Each row has a name. Each piece below is followed by the name of the row it came from, unless a question asks for something else. Each question is about the rows just above it.

k_471: [128 137 132 125 120 127 117 147 138 117  63]
k_713: [ 34 118  64  75  73 158  77 109  73  80  64]
k_507: [179  84 102 183 151 186  89 202 122 134 115]
k_996: [151 140 126 142 128 117 130 158 128 132 156]
k_44: [131 128 119 124 128 126 131 141 117 132 144]
k_538: [126 128 130 132 128 126 127 127 128 126 132]
Times [64] occurs in k_713:	2
How many entries does [179] have?	1

k_538: [131 129 196  61 191  44]
k_605: [154 154 220 154 154 155]
k_507: [131  61  44 191 129 197]
Times [154] occurs in k_605:	4
Put [131 196 191  61  44 129] back in order: which row is it?	k_538
Which row holds these entries in another order? [154 154 154 154 155 220]	k_605
[154 155 154 154 220 154] is which row reordered?	k_605
Times [61] occurs in k_538:	1
[197 129 191  44  61 131] is which row reordered?	k_507
How many times does k_605 hold [155]?	1

k_507: [103 140 235  64 103  97  94 185  72]
k_996: [235 140 185  97 103  72  65  94 103]
k_471: [113 139 135 134 133  95 147 155 109]
Count the entries of [235 140 185  97 103  72  65]:	7
Put [235  97 140  72 103  65 185  94 103] back in order: which row is it?	k_996
Number of entries in [103 140 235  64 103  97  94]:	7

k_204: [229 128  96 128 125 132 150 132 227 119]
k_507: [139 139 143 139 143 143 133 143 139 139]
k_438: [131 118 148 126 162 138 131 114 144 122]
k_44: [ 96 128 227 132 132 125 150 128 229 118]
Put [150 227 119 125 128 229 132  96 132 128] back in order: which row is it?	k_204
Put [ 96 118 125 128 128 132 132 150 227 229] back in order: which row is it?	k_44
How many entries does [ 96 128 227] have?	3
[162 122 148 114 118 126 138 131 144 131] is which row reordered?	k_438
Times [144] occurs in k_507:	0
How many times does k_507 hold [140]?	0

k_713: [135 126 133 131 140 115 129 142 138 127 128 131 121 135 110 115 129 130
 129]
k_507: [133 126 126 138 126 100 127 122 134 123 121 111 129 100 108 119 124 126
 177]
k_471: [126 216 128 122 137  80 126 176 124 134 132 177 143 130  75 141 132 123
  55]
k_605: [136 132 136 131 142 162 127 118 140 124 131 154 125 110 163  85 122 133
 151]
k_143: [125 136 135 114 136 104 125 105 124 126 124 151 124 103  96 180 126 136
 148]
k_438: [119 132 130 120 130 139 129  78 122 131 131 141 128  81 133 204 128 132
 227]
k_44: [125 126 116 132 107 138 120 142 113 132 134  88 124 146 137 109 132 124
  97]
k_122: [124 176 123 126 123 134  75 123 141 130 216 123 132 126 132 137  54 177
 122]
k_204: [126 128 132 141 132 123 140 154 143 127 124 132 130 159 120 180 127 131
  94]
k_496: [137 123 130 123 132  75 126 176 141 123 124 134 132 177 123 216 122 126
  55]
[ 55 137 123 130 123 132  75 126 176 141 123 124 134 132 177 123 216 122
 126] is which row reordered?	k_496
How many times does k_496 hold [123]?	4
Which row holds these entries in another order? [126  55 137 123 130 123 132  75 126 176 141 123 124 134 132 177 123 216
 122]	k_496
[ 97 125 126 116 132 107 138 120 142 113 132 134  88 124 146 137 109 132
 124] is which row reordered?	k_44

k_538: [120 124 116 126 123 129]
k_122: [135 144 118 158 108 150]
k_438: [131 130 131 130 130 128]
k_996: [126 130 121 133 125 129]
k_713: [125 128 121 130 126 133]
k_143: [125 113 139 114 110 104]
k_204: [131 130 131 130 130 139]
k_605: [106  79 161  29 198  48]
k_496: [126 121 134 130 125 129]
k_471: [118 119 175  74  56  69]
k_44: [127 119 136 121 116 116]
Which row holds these entries in another order? [121 125 126 129 130 133]	k_996
Put [130 131 130 131 128 130] back in order: which row is it?	k_438
Put [130 133 126 125 128 121] back in order: which row is it?	k_713
How many times does k_471 hold [118]?	1
[129 125 121 130 133 126] is which row reordered?	k_996
Number of entries in [125 113 139 114 110]:	5
Count the entries of [131 130 131 130 130 128]:	6

k_143: [130 131 128 129 128 127]
k_713: [128 125 132 140 123 129]
k_44: [212  76 195  24 190  75]
k_122: [ 75  24  75 118  24 212]
Put [ 24  24  75  75 118 212] back in order: which row is it?	k_122
Count of [75] in k_122:	2
How many entries does [ 75  24  75 118  24 212] have?	6
Count the entries of [75 24 75]:	3
Count the entries of [212  76 195  24]:	4

k_496: [ 78 124 181 142 154 178 175 105 212  92 214  35]
k_507: [129 216  53 106 212  20 172  53  98 232  93 188]
k_471: [149 148 118 168 180 185 160 165 211 152  78 109]
k_44: [152 118 109 160 180  79 165 148 149 185 168 211]
k_996: [ 85 225  20 198  93 133 223 125  78 118 127 150]
k_605: [ 53  53 188 232 171 129  93 212 216  20 106  98]
k_538: [ 78 124 181 142 154 178 175 105 212  92 214  98]
Put [ 20  53  53  93  98 106 129 172 188 212 216 232] back in order: which row is it?	k_507
Put [152 109  79 165 160 168 118 180 185 211 148 149] back in order: which row is it?	k_44
How many entries does [ 53  53 188 232 171 129  93 212] have?	8

k_204: [124 106  69 108 137 151]
k_122: [124 106  69 108 132 121]
k_438: [139 136 116 124 123 110]
k_507: [145 161 175 151 124 140]
k_143: [139 136 116 124 118 110]
k_471: [ 36 145 161 138 134 100]
Count the entries of [124 106  69 108]:	4
Count the entries of [139]:	1

k_143: [134 163 158 171 149 159 140 147 157 144 157 153 151 167 165 144 159 149
 164 163 159 162 156 125 159 177 144]
k_496: [134 163 158 171 149 159 140 147 157 144 157 153 143 167 165 144 159 149
 164 163 159 162 156 125 159 177 144]
k_605: [122 168 142 172 147 176 147 178 154 140 184 149 145 176 131 154 134 154
 165 152 189 157 169 118 250 190 186]
k_538: [164 177 159 159 144 149 147 165 144 163 157 171 167 134 144 149 159 159
 156 151 158 162 125 140 164 153 158]
k_122: [149 177 159 156 162 149 158 163 163 167 144 158 134 157 153 159 164 140
 147 151 165 144 159 159 171 144 125]
k_996: [152 161 158 148 144 172 169 167 179 158 144 167 148 153 128 167 148 151
 164 154 186 174 163 147 179 151 167]
k_44: [128 167 152 163 172 161 148 169 151 144 167 167 148 174 148 154 144 147
 158 164 179 152 158 153 179 186 167]
How many entries does [149 177 159 156 162 149 158] have?	7
Put [125 134 140 144 144 144 147 149 149 151 153 156 157 157 158 159 159 159
 159 162 163 163 164 165 167 171 177] back in order: which row is it?	k_143
Put [128 144 144 147 148 148 148 151 152 152 153 154 158 158 161 163 164 167
 167 167 167 169 172 174 179 179 186] back in order: which row is it?	k_44
Put [125 144 171 159 159 144 165 151 147 140 164 159 153 157 134 158 144 167
 163 163 158 149 162 156 159 177 149] back in order: which row is it?	k_122
Number of entries in [134 163 158 171 149 159 140 147 157]:	9

k_44: [124 118 119 121]
k_507: [ 25 198 149 204]
k_605: [205 198  25 149]
k_122: [214 133  65 212]
Times [204] occurs in k_507:	1
Which row holds these entries in another order? [ 65 133 212 214]	k_122
[204 149 198  25] is which row reordered?	k_507
[ 25 149 198 205] is which row reordered?	k_605

k_471: [125  74 127 105 133 139]
k_122: [118 113 160  16 141 162]
k_507: [124 112 219 128 162 149]
k_605: [133 133 140 140 140 140]
k_996: [118 119 115 150 125 116]
k_44: [170  74  99  94  93 118]
k_538: [106 160 178 181 153 141]
k_713: [150 115 120 116 125 118]
k_496: [137 135 102  59 150 135]
Which row holds these entries in another order? [140 140 140 140 133 133]	k_605
Number of entries in [106 160 178]:	3
Times [140] occurs in k_605:	4
Which row holds these entries in another order? [119 118 115 150 125 116]	k_996
Count the entries of [118 119]:	2
Number of entries in [150]:	1

k_471: [110 123 103 117 117]
k_713: [ 92 157  76 100 189]
k_507: [ 84 192 100 100 100]
k_438: [ 40 109  84  68 117]
k_204: [ 84  41 192  68 117]
Which row holds these entries in another order? [ 40  68  84 109 117]	k_438
How many entries does [84 41] have?	2
Count of [110] in k_471:	1
How many times does k_507 hold [192]?	1
How many times does k_507 hold [100]?	3

k_122: [ 57 240 131 101 131  66  55  70 110 178  46 120 132 109]
k_538: [101 120 109  70  67 180 178 131  55  57 132  46 240 110]
k_713: [ 57 240 180 101 131  66  55  70 110 138  99 123 109 140]
Put [101 132 131  70  46 131  55 240 178  66 109  57 120 110] back in order: which row is it?	k_122
Count of [110] in k_122:	1
How many entries does [ 57 240 131] have?	3
Number of entries in [ 57 240 131 101 131  66  55  70 110]:	9

k_471: [136 190  47  87 213 200  73 181 144 146]
k_996: [136 134  91  68 165 135 122 167 177 192]
k_605: [153 114 204 167  47  48 152 108 117  78]
k_204: [196 123 211 137  49  14 143 127 149  98]
k_438: [132 161  90 137 158 168 131 133 115 106]
k_44: [204  78 108 117 152  46  48 114 167 153]
Count the entries of [132 161  90 137 158]:	5
Times [118] occurs in k_44:	0
Number of entries in [153 114 204 167  47  48 152 108 117  78]:	10
[108 117  78 153 114 204 167  47  48 152] is which row reordered?	k_605
Count of [132] in k_438:	1

k_122: [168 160 158  89 114 131  87  92 131 166 119 116 160 127 161 127 132 149
  91 122 129 158 109 155 115 125 116 125 164  88 164 164]
k_496: [127 128 129 127 129 128 128 127 128 128 130 128 128 129 128 129 127 129
 126 129 129 129 127 130 127 128 129 128 127 127 128 129]
k_44: [ 89  96  99 166 139 128 168 164 128  92 134 137  96 127  97 127 127 110
 165 132 125  98 148 101 139 134 137 128  93 167  93  93]
k_538: [129 158 109 166 125  87 127  89 164  91 116 127 162 160 158 116 149 168
  92 119 131 114 131 164 132 122 115 155  88 160 131 125]
[122 125 158  88  91 164 116 116 161  89 125 129 131 158 114 127 166 160
 127 131 164 155 119 168 115  87 109 164 160 149 132  92] is which row reordered?	k_122
How many times does k_496 hold [128]?	11
Which row holds these entries in another order? [ 87  88  89  91  92 109 114 115 116 116 119 122 125 125 127 127 129 131
 131 132 149 155 158 158 160 160 161 164 164 164 166 168]	k_122
Number of entries in [127 128 129 127 129 128 128 127 128]:	9
Times [131] occurs in k_538:	3

k_122: [147  88 137 143 150  83 115]
k_471: [149 137  89  56 108 107 143]
k_713: [117 146 119 173 129 203 133]
k_438: [168 104 104 112 150  42 146]
k_605: [172  96  23 157  73  90 157]
k_996: [111 147 159 223 138 139  97]
k_496: [151 104 146 168 112  42 104]
k_143: [ 98 149 187 204 133 129  78]
k_507: [158 107  96 107 107 187 107]
k_44: [146 134 151 156 149 116  55]
Put [168 146 104 151 104  42 112] back in order: which row is it?	k_496
Times [89] occurs in k_605:	0
Count the entries of [172  96]:	2
Times [107] occurs in k_507:	4

k_507: [129 162  78 215 146  96 117 121  73]
k_204: [129 162  78 215 146  96 117 121  96]
k_122: [215  77  78 146 118  73 162  78 215]
k_605: [141 162  78 215 146  96 117 121  73]
[146 129  96  96  78 121 215 162 117] is which row reordered?	k_204
[ 96 117 141  73  78 162 121 146 215] is which row reordered?	k_605
How many times does k_122 hold [78]?	2
[ 73  78  96 117 121 129 146 162 215] is which row reordered?	k_507
Times [141] occurs in k_605:	1

k_605: [165 157 139 131 178 162 114]
k_471: [165 157 139 131 191 162 116]
k_143: [165 157 139 131 160 174 120]
k_438: [162 131 163 162 191 165 162]
k_44: [191 144 139 119 130 168 120]
k_996: [156  44 102 125 148  92 159]
k_496: [108 157 131 119 200 120 120]
Count the entries of [162]:	1
Which row holds these entries in another order? [131 162 162 162 163 165 191]	k_438
Put [116 162 191 131 139 157 165] back in order: which row is it?	k_471
Count of [162] in k_438:	3
Count the entries of [162 131 163 162 191 165 162]:	7
How many entries does [191 144 139 119 130 168] have?	6

k_507: [159 177 179 167 191  76  48 120 180  99 205 163 200 142 129 106 125 107
  99]
k_605: [ 92  82 155  89 166 150 151 163  60 166 162 158 127 131 133  97  97 180
 110]
k_122: [129  48 163 106 200 177 159 179 128 191 205 180 125 142  99 107  99 168
 120]
k_996: [129 129 163 106 200 129 159 129  76 191 205 168 125 168  99  99  99 168
 120]
k_496: [129  48 163 106 200 177 159 148  76 191 205 180 125 142  99  99  99 168
 120]
Put [120 168  99 107  99 142 125 180 205 191 128 179 159 177 200 106 163  48
 129] back in order: which row is it?	k_122
Times [130] occurs in k_996:	0
Count the entries of [ 92  82 155  89 166 150 151 163  60 166 162 158 127 131 133  97  97]:	17

k_44: [ 91 174 108 152 120 109 177  90 181]
k_496: [154 164  82  53  32 153 135  74 164]
k_713: [ 91 174 108 152 120 109 177  90  81]
k_122: [176 112 137 138 150 176  90 137 114]
k_143: [ 91  70 108 152 120 109 177  90  81]
How many times does k_122 hold [137]?	2
Times [154] occurs in k_496:	1

k_713: [167 167 211 137 169 152 134 137 134  44 200  99 182 171  95  94 136  89
  48 161 216  80  81  78 137 104 142 156 111 115 126 128 171  63 189 199
 202 145 171 182  86]
k_438: [157 164 224 138 171 154 131 138 137  53 203 100 172 176 132  94 126  90
  36 164 219  78  76  73 132  93 145 152 111 106 121 118 168  63 191 206
 199 148 134 172  85]
k_605: [159 164 222 138 154 153 131 138 154  52 204 101 172 174  26  93 130  90
  36 164 219  78  75  73 133  94 147 154 111 159 122 119 168  63 190 204
 199 154 136 172  85]
k_44: [163 165 214 137 170 151 133 137 135  47 200 100 179 173 137  94 134  91
  44 162 217  79  77  76 137  99 141 153 111 113 126 125 170  63 153 201
 200 147 130 179  86]
k_538: [161 164 218 138 170 152 133 138 136  49 202 100 176 174 176  94 131  91
  40 162 218  79  78  76 134  98 145 155 111 110 125 123 170  63 190 203
 201 147 135 176  86]
How many times does k_605 hold [154]?	4
How many entries does [159 164 222 138 154 153 131 138 154  52 204 101 172 174  26  93 130  90
  36 164 219  78  75  73 133  94 147 154 111 159 122 119 168  63 190 204
 199 154 136 172  85] have?	41

k_44: [ 91 145  63 127 192 152  51   7  91 158 137 126 139  82 212 113 153 151
  58 227  90  87 149]
k_122: [136 125 140 145 155 174 169 218 137 218 195 102 200 125 169 100  89 109
 124 145 138 126  90]
k_538: [111 161 108 102 140 172  83 132 114 172  85  98 139 138  65 176 164 121
 177 152 160 203  75]
k_204: [131  95 155 153 126 167 124  96 137 154 135 113  94 118 126 155 149 102
 152 128 119 145 103]
k_605: [165 207 112 154 172 204 177 147 125 175  40 106 164 117  55 231 197  37
 129 101 167 209 106]
k_438: [ 81 132  48 105 137 100  76  92 139 106 110 169 160 144 144  73  84 193
  64 157 134 102 157]
Number of entries in [131  95 155 153 126 167 124  96 137 154 135 113  94 118 126 155 149 102
 152 128 119 145 103]:	23
[ 90 126 138 145 124 109  89 100 169 125 200 102 195 218 137 218 169 174
 155 145 140 125 136] is which row reordered?	k_122
Count the entries of [ 81 132  48 105 137 100  76  92 139 106 110 169 160 144 144  73  84 193
  64 157 134 102 157]:	23
How many entries does [ 91 145  63 127 192 152  51   7  91 158 137 126 139  82 212 113 153] have?	17

k_538: [ 54 201 172  60 119 126]
k_438: [219 170  87  37  34 127]
k_143: [201 201 172 201 119 181]
k_996: [ 56 185 177 164 136  85]
k_713: [127 170 219  87  36  34]
k_605: [138  56 212 193  91  44]
Which row holds these entries in another order? [170 127  87 219  34  37]	k_438
Count the entries of [138  56 212 193  91  44]:	6
How many times does k_143 hold [201]?	3

